Each path below is one point turned by a fixed rotation once a step. After each direction that follows a path, write how fast that rotation turns it, in degrees per step (0 if it stays still).
Each turn is a multiple of 5 degrees from 10 to 175, or 0.
Each row of a path follows its step; steps can be skipped.

step 1: [ 27  -6 -21   3  -3 -24   2 -14   6  27   4 -20   2  21  21   6  -7   0
  -9 -18  19   7  -2  -7  -2  -4  11  -2 -16   4  -1   3  -1  -9 -22  13
 -13  -3  20 -30  14 -11  26   4   6   0  -6 -18  21  -1   5  -9  18  11
  18   3  -3  11  -6   6   2 -26   8 -28   2  -4   4 -20  23  -5  10   9
  -6   5  14  -8  14 -16 -15 -15   1  29]
step 4: [ 12   7  -4  17  16  14  22  25   0  33 -17  25   2 -17  -1  21   5   9
  12   4 -25   7   9  11  -5  -1  -3   7  12  -6 -19  15 -14  10  -6 -12
 -14  23   7  21   9 -14 -11 -22  11  -4  -9   0 -16 -20  10  22 -13  -7
 -20 -14   2   1  27  10  11  11 -12 -13  10   0   2  -9  -9   5  12   5
  12  -6  11  -2   1  15  25 -14 -23  -2]
step 18: [ 16  -1   6   0 -17   4   0 -15  14  10 -19  -2  -2   7  -5  35 -16  -6
  -5 -20  -3 -12   3 -22  -6 -14  -9  -6  13  14   0 -22  -5   3   3  -4
   1   8  10 -30  -3 -16  14 -11  -1   8  12 -13  32 -16  -9   6  29  -3
  11 -12  -8  21  28 -11   3 -10 -28  20 -20  -8  11  -6  -2  -4 -13   3
  -6  16  17   4  14 -11 -24  -4  15  18]
step 19: [  9 -12 -11  10  -1  -8   2  -4 -17   6  -8 -11  -4   5  19  -2   2  11
 -19  13   3 -22  -6 -27   1   1 -24 -10   9  -7  16  11  16 -11  -9  19
  19   6  38   8  -6 -18  12   6   7  -2  -1  -2  15   7   0  11  14  -1
   4  -3  -2  27   3  17 -20  -7   3   6  -6 -13 -11  -7  11  20   4  -6
  19 -39   3   5 -13  -7 -25  10  34  12]
step 22: [ -7  11   4   5  21 -10  -1  19  -2  23  -7  13  35  14  17  12   2  -9
  22   5   2  19   9  29 -25 -10   9  -2  10   4  -5   3  -7   1   4  17
   3 -18  -8  -2   4   3   5 -21  -4 -28  -1 -21  -3   4 -16   6 -10 -12
 -18 -22   2 -31  22  -2   7 -15   4 -12   0  17   2 -10   2   5 -11 -10
  11  11 -10 -31 -11 -23  12   0  17  -1]
step 25: [ -7  12  15 -11   2   2   0   3   4  -5   3  -7 -19  -4  -3 -18 -16   2
 -17  -9  17  -7   9 -37 -18  13 -11   1  -9 -22  -5  25  -8 -10  12  -2
 -14  24   6 -11  -7   3  -1 -21   0 -13  11  33  20  28   4  -2 -12  -7
 -24   0 -18  -6  15   0  -4   0 -21  -5  -7 -23  17  10  -9  -2 -18  -2
  -3 -14  -4  30   6   4  18   3 -14 -12]
step 26: [ -5  30  -3  25   4   8  -6  -7   6 -12  24 -40 -13   8  -3  -6 -15  -5
   0  -1  17 -10 -24   9  -6   2  -7  -6 -13  -9   4  38 -10 -16 -14  12
  15   2  -4  -9  -4  17  10   7 -16 -21   2  17   1   5  -3 -15  -8  35
 -11  -2  -9 -17   0 -14  15  19  -1 -10  -6   2  -5   1  16 -10   5   0
 -15 -11   1   4   5  -8 -32  -1  -5  19]
Directions:
[-3  3  3 -6 -3 -3 -3 -3  1 -1  2 -1  3 -1 -4  3 -3 -2 -3  1  0 -3  1 -1
  0 -1  2 -3 -1 -4 -1  3 -2  0 -2 -4  0 -4  3 -6  0 -6  0  0  3 -4  3  5
 -4  8  6 -1 -3  4  4 -1 -2 -3 -1  3 -2  0  0  1  5  4 -3  2  4  2  6  5
 -1  3 -1 -3  3 -2 -2 -2 -7 -6] : 25
[ 1 -2  2  1  0  1  0 -1  2  3  1 -2 -5 -4 -2 -5  0 -1 -9  0  3  1 -2 -4
  2  1 -5 -4  2  0  1  0  5  2 -2  1 -1 -3  0 -5 -3  2  3 -2  6  4 -2 -2
  1  2  6 -5  1 -2  4 -2  0 -2  4 -2  2 -8 -5  0 -7 -1  4 -1  5 -2  4  4
 -5 -4  0  1 -6  1  2  4  1  1] : 60
[-4  1 -8 -4  0 -3  6  1  3  5 -2  3 -1 -5  2  3 -1  0  1 -3  2 -2  3 -2
 -1  2 -6 -5 -5  2  1 -3 -4  1  8  5  4 -1 -4 -3 -5  2  2 -1 -2 -4  3 -1
  3  0  4 -1  0 -2  0  2 -1 -1 -1  1  1  5 -2  4  4 -1  2  1 -6  1 -3  4
 -4 -1  1 -6  2  7  1  3 -2  0] : 100
[ 0  2 -1  2 -5  1  2  2  5 -6 -4  1 -8 -6  1 -5 -1 -1  1 -3 -3  4  6  5
  8 -3  2  4  1 -1  3  3  0 -1 -2  1  2  9  4 -5 -1  2 -1 -5 -2 -5  4  2
 -1 -2  2 -3 -3  2  1 -5 -1 -3  1 -4  4  3  1  1 -1 -1 -1  1  1  1  1 -2
  4 -3 -1  0  3 -1  0  0 -1  0] : 35
[ 2  1  5  6  1 -3  2  2 -1 -1  2  2 -2 -4 -4 -4 -3  2  2 -5 -3  1  0 -1
 -6 -5 -1  3 -4 -5 -1  4  1  1  3 -1 -3 -5 -3  7 -3  0  0 -6  2 -2  1  0
 -1  2 -1  1  4  1  4 -6 -1 -3 -6 -2 -3  3  2 -1  3  4  6  0  3  1  0  0
  1  8  3  1  1  6  5  3  6 -3] : 40

step 2: [ -9  -7   7   9  10 -12   8   8  17 -16  10 -26 -13  12  -1  11  10  38
 -18 -10  13  11   6  14   5  23 -23   2  -7   9 -10   2 -36  -7  16  -1
  11 -11  -8   3  24 -24  30  -5 -11  17   2  19  14  -6  -7   4 -14   9
  -8 -17   5  25  12   9  15 -21   8  -3 -12  -6   4   4  -7   4  -2  -7
  -3  -9   0   1  30   5   2 -29   5   0]
step 5: [ 12 -16  -7 -16  -7  -4  10  17  22   6   4   1 -30   6   8 -12   2 -14
  -5   2 -23  11 -12  14   2   2  -1  11   4 -17  -4  -7  -7  17   8  -7
 -10  -4 -22   6 -21 -21  18  -9  -1  34  -4  -1  -4  10  -2   9 -23  14
 -12 -14 -17   7  -5 -21  22 -12  19  -3 -20 -10   9  -5 -11  27 -13  -8
  21  -8  15   5 -12   2 -29 -25 -21   4]
step 6: [-12  16 -29  -4 -16  -2  -4  12 -16   5  14  -7  -1   8   6  -8   9   4
 -19  28  -7 -25  -8  40 -18  -7  13   5  -8   5   0  21  -2  11  -4  17
  28   3   5  12  26 -18 -11  -4   1 -11 -16   2   6   2 -17   0  -5  13
  13 -19 -15   8  -6  12   8  -4 -14  10 -16  33 -18 -10   6   9   1 -28
  15 -12  21 -10   9   2  20   8  -7   7]
step 9: [ -5  18  -9 -17  -5 -13 -13  23  -9   7   0  23  -8  -3  11   7 -13  -2
 -11  -4  13 -17  14  18  23 -19   4  12  -9  10   5  -4   0   1 -29   1
  -3  15 -33   9  12 -29 -16  -5   5 -13 -12 -11 -21  -9  -6   0  -7  -3
  15 -29   6  12  -9 -10  -8  10 -14  10 -16 -32 -19 -16  -6  -1  15   5
  30  -5 -15  14 -11 -12 -18  14  -3   2]
step 11: [ -4   4  -4 -17   2  16   5  -2   2  15  12   1  -7  -8  13 -13   4 -18
  14  -5  -3 -16   2   8   2  18 -13   6 -19   6   8 -11 -23  -6  28 -14
  19  16  14  17  26 -16  12  -1   9  -1  11   3   4 -10  -3 -29 -37  30
  -6   8   7  -2  11   4  20  -8 -19   2 -26   6   0  10  16   4 -10 -17
   1 -16  11 -13 -22 -20  18 -13 -17 -13]
step 21: [ 26 -16  30   1  -5  14  -8  -5  -8  -5  19  -4   8 -14 -18 -10 -11  -4
  -7  -2   8 -23  -5  13  -8  -4  11   5 -27  -7  -4   1   0   9   8 -24
  -9 -22 -21  21 -16 -20   1  19  14 -27 -14  -1 -18 -15   4  22 -20  -8
  17 -10  -7   6 -10  -9   3 -10  24  -1  -5   7 -10  -5   0   1  -3   7
   1   6 -20  -2  -6 -29 -10 -15 -12  36]
step 28: [-11 -12   0 -12 -15  15  17  17  -8 -19   5   9  -6  -9  14  -2  13  -8
   4  -2   5   5 -17   5  10  -7  11 -18   6 -11  -5  -2  -2   0  -6  10
  30  13  -6 -31 -21 -14  20   9   1  -2  -8  -5   6  38  11  -6  13  15
   7  19   0  -2 -15  37 -10  -3  -9 -21 -34  -2  21  -4   4   3  -5  -6
  23  18  -3 -20  25   1   6  10 -15  -1]
Directions:
[ 2  1  1  0  3  1  1 -7  1 -4 -3 -2  4 -3  1  0 -5 -1  3  5  5  1  2  3
 -4 -9  2 -3 -3  4 -3  7  3  0  2  4 -3  6  2  7 -1 -1 -4 -2  5 -2 -4  4
 -1 -1  2 -3  4 -3  3 -1 -4  1 -4 -2  2 -3  4 -1  2 -3 -1 -4  2 -2 -3  0
 -2  0 -3 -4  4  0 -5 -4  1 -3] : 125
[-4  2  0  0  4  4  2 -6 -2  3  5 -3  1 -6  2  2  1  3 -5 -1 -3  0  1  2
 -1 -1 -2 -5  1  2 -3  0 -4 -5  0 -4 -4 -3 -2 -2  4 -1 -4  4 -3 -3 -1  0
  1  1 -2 -5  0  5  1  7 -1  3  1  0 -2  1  1 -5 -4 -3  6  0 -3 -3  3  0
  1  4  3 -3  7  8  0  0  3  4] : 70
[ 3 -5 -4  4  1 -1 -5 -1  3 -5  0  3 -4  4  0 -3  0  6  2 -3 -3  6 -4 -3
 -1  0  3 -2  1 -5  3  5 -6  3  0  4  1 -3 -4  0  4  5 -1  6 -4  2 -4  4
  0 -2  2 -2 -1 -5  4  2 -1  1 -1  5  2 -2 -2 -7 -2 -3  1  0  3 -2 -2  1
  1 -3 -1 -8 -2  0 -2  5  3  1] : 10
[-4  0 -2 -5 -3  1  1  0  0  0 -2 -6 -4 -6  4 -2 -7 -4  2 -4 -2 -3 -4  4
 -5  1  3  3 -2  0 -1 -2  0 -4  5  4 -3 -6  2  0 -6 -3 -2  0 -2  2 -2 -1
 -6 -2  1  1  1  3 -1  4 -3 -2 -2  4  3  2  3  5  1 -6 -2  4  1  4  3  5
  0 -3  0 -5 -5 -3 -1  4 -3  4] : 65

step 4: [ 18 -19  26   0   3  19  -5 -17 -13   5 -27 -22  -2  11   8  -4  -8 -15
  17  14   5 -14 -18  27   5  -6   1   1   1 -16 -20  -3   2 -35  -1  -5
   5   8 -40  19 -21   6  -1  10   4  -3   1 -26  -2  -3  -8 -13   0 -10
 -21  22   5 -10  20  23   3   4  -3 -10 -18 -16  -8  -3  -7 -10   6   5
  21  13  -2 -29  17  16  -6  18  25  19]
step 5: [-14 -15  -2  25  25   9  -6 -25 -11 -13   2   7  -9 -12  -5  -4 -18  20
  -4  -7   4  18 -32   0   4  -3   6  -7  14 -22 -12  15 -17 -55  -6   5
 -19  14  17 -22  -4 -26 -13   9  -9 -12   0  21   7  -8  13 -12   0  -9
   5   3   2  -1 -12   8  -6   4  -1   4  -3  -2  23   9   3  -1  -6   3
  -9   8 -12   7   3 -26  10  46  -7  13]
step 25: [  3 -24 -15  -5  18   8 -16  -2 -17  14   9 -17  -6  -6  -7  -6   6 -16
 -36  -1   6   4  10  17   8  -3  13 -13  11  10  13   5 -29 -30  21  12
  25   9  -1   0  21   6 -14   9  10  12  14   0  27  -8  -7 -29   2   3
  11  -3 -29  15  23 -12   2 -14  10   7 -27  12  25   3  15   0  26 -18
   1  16  20  -9   4  -6 -12   6   2  -8]
step 26: [ 18   1 -14   8  -9  -4  -2 -11   1   5  -3  22 -11  -3  19   1  -3 -35
 -11   7  14  11  -6  17 -15   6  -3  35 -23 -11  12  17  -7  -6  12   3
 -14 -29 -26 -12  -6 -19  -1  -6   0 -30 -26  18  23   0  14 -21   7  16
  20  18  11 -13  -2  -4  -7 -35  17   3  -1  -6  -7  28  13 -13  13   3
 -15  19 -12  -9   5   0 -12 -13  -6  -4]
step 27: [ 13 -17  11  24  16   2 -14  18  16  30 -28  -8  13   5   5  12   2 -11
  22 -20  -7   5 -36  17   8 -12  22  -2 -16   8  -7   9 -15 -41   9  23
  22 -16 -16  -6   2   7  -3  17  13 -20  -3 -10   1 -25   4  19   6   9
  -2 -18 -15   1   6 -16  19  -1   8  10  14  -7   2   7  -3   1  -2  -8
   4 -13  -1  -6   5   2  18 -31  -3  -2]
step 29: [  0 -22   6  28 -13 -21  12 -21  -7  -8   2  -3  15   8  16  13   9 -20
   8 -21  23  21  10  23  -1 -26   5   0  -9 -25  17   5  -7 -16   8   4
 -26 -14 -36  14  -1  13   3  -8   8 -22   7 -13 -13 -12 -11  -2 -15  18
  -2  -2   1   0   3  14 -12 -20   9  -2 -14 -17 -22   4 -11   0 -16   5
   6  23 -12   3  18  30   1  14  -3 -13]
step 32: [  8 -15   1  25  13  13  -9 -34  -3  23  10 -10   8  -9  -3  10   4 -18
   0  -5  30   7  -1  37  -3 -21 -17 -23  -4 -18  -3  14   0 -35   1  14
  -3  24 -17  13  -8   6 -23   6   1  -7   6   6  10   8 -16  -3  25  -2
 -16  12   7 -27 -25  -3   7  13  -5 -16  -4 -11   4  25  26   6 -13  -1
   7   9  -1 -23  11  -8   9   9   9  -4]
Directions:
[ 5 -2 -2 -4  5  0 -2 -3 -3 -1 -2  3 -2 -2  3  3  1  5  6  0  1  2  5 -2
 -3  2 -4  1 -5  3  2  0 -5  0  1 -1  7  1  2 -2 -3  3  0  1  4 -3 -5  0
  3 -1  0 -6  2  0 -5  1  3  2 -1 -9  2 -3 -1 -2  4  1  5 -1  1  0 -5  1
  4  5  1 -5 -1 -6  1  5 -1 -2] : 55
[ 0 -4 -1  1  0  0  0 -6 -5  3 -1  2 -1 -2 -1  5 -1  3  1 -2  1 -1  0  8
  4 -3 -2  4 -2  6 -4 -7  2  0 -2 -8 -1  4 -5 -2  2 -1 -2 -6 -2  0  0 -1
  1 -1  0 -1  2  2 -2 -6  7 -5  1  1  1  4  5  3  6  3  0  4 -4 -4  2 -2
 -3 -1 -1  1 -2  7 -1  1 -2 -4] : 130
[ 1 -5  2  0  4 -2 -4  2 -4  2 -1  2 -1 -7 -6 -3 -5 -6  0  8  2  2 -2  0
  1  6  0  2  0 -2  0 -5 -1  0  1  5  2 -1  0  0 -1 -2 -6 -7 -3  2  3  0
  6  4  1  1  2 -2 -2 -2 -3  0 -2 -5 -8 -2 -1  4  4 -1  2 -1  6  2  0  0
 -7  0  3 -1 -1  1 -1 -1  2  2] : 40
[-3 -2 -4  1  1  1  1  3 -1 -1  3 -3  1  3 -1  0  0  0 -1 -1  0  0  2  0
 -3 -1 -2  0 -5 -3 -3  2 -5 -1 -4  4 -8  6  6  2  6 -4  0 -5 -2 -7  4 -1
  0  2  1 -4 -2 -2 -3  0 -1  2  3 -5 -1 -1  4  4 -8  0  1 -2 -3 -3  0 -1
 -2  7  0  2 -1  3 -7  7  1 -2] : 90
[-3 -2 -6  6  1 -5  3 -5  1 -3  3  2  6 -3  0 -2  1 -3 -1  0  2  5 -6  0
 -3 -3 -4  1  0 -2  4  5  1 -1 -2 -3  4 -3  4  5 -3 -1  0 -3  0 -5 -4  4
 -4 -2 -1  4  0 -8 -3  5  0  1 -2  0  0  3  4  1  6  0  0 -1  1  2  1  3
 -3  1 -6  1  3  2  1  2 -6  0] : 135

step 0: [-10   0 -19  -3   3 -16   0  -7 -12  -6  25  -9  -3  -8  -3   7  31  15
 -12  11 -12  -3  -9  -8  -3  15   1  22  -7  18  13  -4  -6 -24  -8  -2
  12 -18   5  23 -16  22 -21   4   5  20   2   8 -16  10  -8 -25  11  -8
  -5 -16   3  -3   3   5  -3 -13  35  22  11  12  -9 -16 -16  -3   1  19
  14 -24 -16  15  -3 -18  -8 -34   4 -14]
step 2: [ 11  25  17   5 -19  -3  -9  -2  12 -21  11  -2  -8 -24   7  -4   3 -24
 -12  -5   5 -23  -5 -10   4  -6  -9  12   8  26   3 -12 -20  -9 -12  -6
  10 -12  14  44  -4   3 -10 -12  -9  -9  -9  20  -6   7  11   7  24   3
  -6  10 -17  -7   0   1 -18 -25  19  13 -25  -7  -1   6 -10  -7   3   4
  16  -8  11 -32 -20 -13  -3  -8  -2   8]
step 6: [ -1  13  11 -19   4 -20 -10  -6  26   8   0 -14  -2 -22   1   8  -3 -30
  14   7  -8  -7 -20  16  11  -6   5   8  -6  21 -10  13  -4  -3  19 -33
   7  -9  13  11  12  -5   0 -13 -14  -7   6   3 -11  -4  17  32  25  27
  24   3 -12  26  -1   5  -1   2   1  19   3 -22   2   6  17 -15  28   5
  -8   6  -5 -26   7   8  -7   4 -11  -5]
step 7: [ -8  26 -10 -16  14  -2 -10 -17 -17 -16   8   9  -6  -6  -5  -7 -10 -31
  -4  24 -34 -25  22 -26 -12 -19 -16  18  -1 -10  26  -3   4  -4 -24 -14
   2 -11  14  12   5   5   0   4   5   2  -5  24  -1 -10   4   2  15   3
  -2   3  -5  -3   1  -4  -3  -9   7  31  -2 -24   9   1  -1  -8  -7  24
  -4 -20  11  15  14   0 -20 -13  -9  12]
step 17: [-16   7  22  -1  14   3  -7 -15   4   4  22 -24  18 -13  -4 -10  12 -20
  22   5  17   0  -3   8  21  -5  -9  18   1  22   0  21 -10 -16   2  -2
  -9 -25  11  18 -17  -7  25  -4 -16  -6  -6  -7 -10 -12  22   3  18  25
 -15  13  -7  -7   8  10   4  -1  10   8   7 -11   2 -25  13  -2  -3  24
  21   2 -27 -14 -17  -3   1 -24  -3  15]
step 20: [ -3  32  -5 -11   9 -21 -18 -14  -8 -17   1 -12 -29 -22  -3  -8   3 -10
   2 -19  10  -6  -6 -12   4   7  -1  23  -3  14 -16 -11  -9 -11 -15  17
  -5   5  18  29   8  -7 -21  -2  -9  -8   1 -15   5  -7   7  -6  12  14
  10  18 -22  12   6  28   7  -4   5  11   1   7 -17   8  15  16  14  28
 -12 -10 -16  -8 -15   6 -24 -29 -14  -4]
step 32: [  7  26  -1   3   6 -11   0  16 -22 -11  11  12  10  -7 -11   1  27 -22
  10 -17 -17  16 -13  -6 -19   1 -14  10   7  18  15   7 -25  -9  -8  -5
  -8 -17  10  11  -1   3   3 -23 -24   5 -11  21  -1  -3   8 -10  21 -15
   0   5  -5  14 -13   4  -9  -6  18  14 -18 -18   2  -5 -10  19  16  27
  11   5   4 -16  -6  -4 -14 -31 -25   7]
Directions:
[-7 -1 -1  1  6  9  1  2 -1  1 -1 -6  1  4  5  0 -4 -1  4  4 -1 -4 -1  6
  1 -2 -4 -3  5 -6 -1  2 -1 -1 -3  2  4 -2  2  1 -2  2 -2  0  2  0 -4 -1
 -1  0  0  1 -1  2 -3 -2  0 -7  3  0  7 -2  4  6 -1  1  0  1  1  1  1  1
  4  4 -1  7  0 -2  4 -1  6  0] : 155
[ 0  1 -2 -7  3  0 -5 -2  1 -6 -4  0  3  5 -2  3 -1  0 -3 -1  1 -3 -4  5
 -2 -4 -1 -2  4  2 -3  1 -9 -2 -3 -4 -1 -1 -6 -3  3 -3  0  2 -1  3 -3 -2
  0 -2 -5  1  8 -5 -1  3  2  1  0 -1 -2 -6 -2  0 -2 -1 -1  4  2 -2  0 -2
  4 -1  4  2 -3  4 -1  4 -5 -3] : 85
[-2  0  0  2 -3  1 -4  1  2  1  3 -7  0  0 -1  1 -2  2 -1 -4  2  0  5  2
  5  3 -2 -3 -1  4  5  1 -5  2  5 -1  2  5  1 -6  5  5 -4  3 -2 -3 -3 -3
 -4 -4 -2  2  0 -3 10  2  1 -2 -5  1  0  7  0  1  0 -1  7  1  2  0 -1 -2
 -1 -3  5  2 -1  1  0 -4  4 -2] : 145
[ 2 -5 -1  1  4  0  0  0  3 -5 -1  1  2 -2  7  3  8 -3 -1  4 -4  2 -5  5
 -3  4  4  1 -3 -7 -3  3  0 -4  3  4  1  2  5 -5  1  1  0 -6 -2  0 -2  0
 -5  2  0  0  3 -6  4 -6  2  0  5  0 -2  3 -1 -3  4  2  4  1  2 -1  6 -2
  1 -2  1 -4  3  1  2  1 -2  0] : 140
